Each path below is one point turned by a fixed rotation once a step. After each direction that follows a path, write how fast that rotation turns it, in degrees a step (0 if it stays still).
Each turn is a multiple of 5 degrees from 10 to 175, or 0.
Each row of a path follows its step; steps can be skipped.
Path 1:
step 0: [-19  10 -14  -5   5   3   8  30  12  -6  17  -3  18  19  12  -6 -12  11
  -2  27  19  14   4  21  27 -10   2  30  14  27  -3  16   9  19]
step 2: [  8 -27   1 -23  30  31  12   2  -4  30 -19  -9  37   8 -10  -1  15   0
  12   2   5   8  -1  -4 -12 -10   9  17 -18  10 -20   3  -9 -16]
step 3: [ -5  14  20   5   4  -2  -2  -8  -5   4   9  25   1  27  18  15   9   0
   0 -16 -15  25 -20  20  32   8   3 -25   9  16  22 -11  22 -23]
step 5: [-12 -24  25  14   5 -25  28 -19  29  -8  18  -1  21 -20 -17  28   1 -11
   3   2  -5   3 -10   8 -21  15   2  -4 -16   3  11  17  10  -9]
step 6: [ 13   7   7 -13  20  39  10  14  -6  -3  -6 -15  25  19   7 -13  17  21
   4 -13  24  11 -19  -6   7 -15 -20  10 -13  12  19  25  -5   9]
step 7: [-40  27  -1 -35  18 -15   4 -12   4  -2  -1  16   4   3   9  24   6  18
  -3  -7   1  -1   4  14  10   3  10 -17  15 -19   7 -22  23 -19]
step 8: [  4 -27   0  -7  -5  -4   5   7  -6  14   3   6   7  -2 -13  16 -19   4
 -10   1  20   8  12  -7  -3 -51  25   2  14  37 -14  21 -10  -9]
step 11: [-11 -11   2 -17  19 -11 -12 -30  19  29  13 -17   5  -2  21  21   9   4
  -6  -1   7   0  -1  -3  -3   4  12 -28 -12  -9  -7   5  30 -38]
step 13: [-20  20   4   1   1 -16  14  13  23 -26   8  -9  14   2  15   1  12   8
 -39  -7  -1  19 -20  41  -4  19   6  -3  17   3   0   9 -11 -11]
[ -7  -4   7   2   7  -4   1   1   2   2   4   2   1   0   3   3  -3   4
   5   8  -5  -2  -2  -2   0  19   2 -11  12  -6   1   0   0  -1]	170
[  5  -4   1  -5   1   4   7   0  -6  -8   2  -3   8   8  -3   4   7  -6
   1 -12   1  -3  -6  -3   3   7  -5  -1  -3 -12 -11   1  -4   1]	90
[ -2   1   1  -5  -5   9  -2   9  -3   0   2 -14   4  -6   2  -2  -7   6
   8   7  -7   2  -9  -3  -1  -5  -4   4   6   3 -12   1   1  -5]	175
[  4 -10  12   7   4   1   3   7  -5  11  -4  -7   1 -10  -4   1   1 -11
   5  -2   9   2   4   3   2  -2   3  -3  -2  -1  -1   2   9   1]	115
[  1   1   0  -3  11   5   1  -4  -8   2  -4   7   0 -12  -2 -12   7   3
  -3   0  -1   8 -11  -2 -11   6  -5   3  -4   0   3  -1   1  -2]	90
[ -6  -2  -2   0   4   3  -2   8  -7  -2  -3   6  -5  -6  10   8   4  -3
  -4 -12  -5   2   0  -6   3   0  10  -3   4  11  -6  -7  -4  -2]	80
[ -5  -5  -5  -8   1  -5  17   5  -5   5   0   3 -11   1  -1   3   2   4
   0   4   7   0  -1  -5   1  -8  -5   5  10  -5   1  -2   1   7]	45
Path 2:
step 0: [ 19  -1  23 -21   5  -4  17   1   1  37   2  -1  -6  23   1 -12 -21  -2
 -23  11 -13  20  11  -6  -1  17  13  21   6   6 -21 -22   1 -18]
step 1: [ -9   6  12 -22   8  -1 -24   8 -11   5  17 -19  15   9   0 -22  -9  14
 -27   4 -24  -9   4  -5  31 -26   8  11   2  13   7  11 -28  -7]
step 3: [ -8 -11  31  26  -9   1 -10 -16  -9  37   4  19  -3  11   0  -1 -34 -15
   4 -21 -11  13  -1  -3  17  12  -7   8  22   9  -8   1  -4 -17]
step 5: [  2  12  19 -22 -17 -20 -19  16 -11   2   3 -19   4   1  34   0   5 -25
   9  16 -12  -7 -21 -12  -8   7  -5  -4  32  -9  -8 -19 -14 -13]
step 6: [-20  -8  46   0 -22  -1 -38   5   1   9  -2 -16 -11  25  -6   2 -11   0
   7  -3   0  21  -1  21   2   7  11  -3  16  11   3   7   2  23]
step 8: [ -5  20  16  -1  -6  22  -3  -5  17   3   2 -13   0  10  38   9 -32 -21
   8  14   4 -11   6 -16 -34  -1 -13  -4  14   7  15   8  -7 -20]
step 9: [ -1  12  21  -3  -3 -11  -6   4  10  18   8 -27  13   9   3   6 -10 -12
 -22  24  -4   7   3   6 -11  25  17  20   8  25 -16  20  34  12]
step 10: [ 13  27  28 -24  14 -18  -2  19   7  -5  21  -1  13  19 -20   2  -4 -12
  17   4 -29  -9  -5 -11  15  -8   2  -3  -3  12  23  24  -7   9]
step 12: [  2  12  -7  12 -16  -8   2 -19   0  29  12   0  13  -4   0  18 -30 -26
  20   6  -4  10   0  18  10   3 -21  22   6   1 -14  31  24   6]
[  5   2   2  -4   1  -2   1   2   6   2   2  -1   6  -3 -17  -3   1   2
  -9  -6   8  12   1   0   5  -5  -6  -5   8   3  -1   9   0  -3]	120
[  0  -4   0   3   3   1   4   3   5  11   3  -2   8   1  -3 -11   2   4
  -1   1  -8  -9   9  -7  -8   7  -1   2  -8   1  -1  11  -6   1]	40
[ 11   4  -3   8   9   9  -6   5  -1  -2   4   0  -5   3   2  -4  -3  -7
 -11   0  -2   4   0  -6  -3  -6   4   4  -5  11   5  -2   5   2]	45
[  6   9  10  -1   1  -6   0   9   2  -9  -1 -10   8   0   2  -4   4   3
  -6   4  -4   4  -1   0   5   6   9   4  -4 -11  -3  -6  -1  -1]	80
[ 21   0  -2  -8  -3  -8   6  -2  -1   5  -1   2   0   2  -5   1   2 -11
   8   0  -3  -1  -5   0  -7  -3  -3  -1  -4  -3   3  -5  -2   0]	140
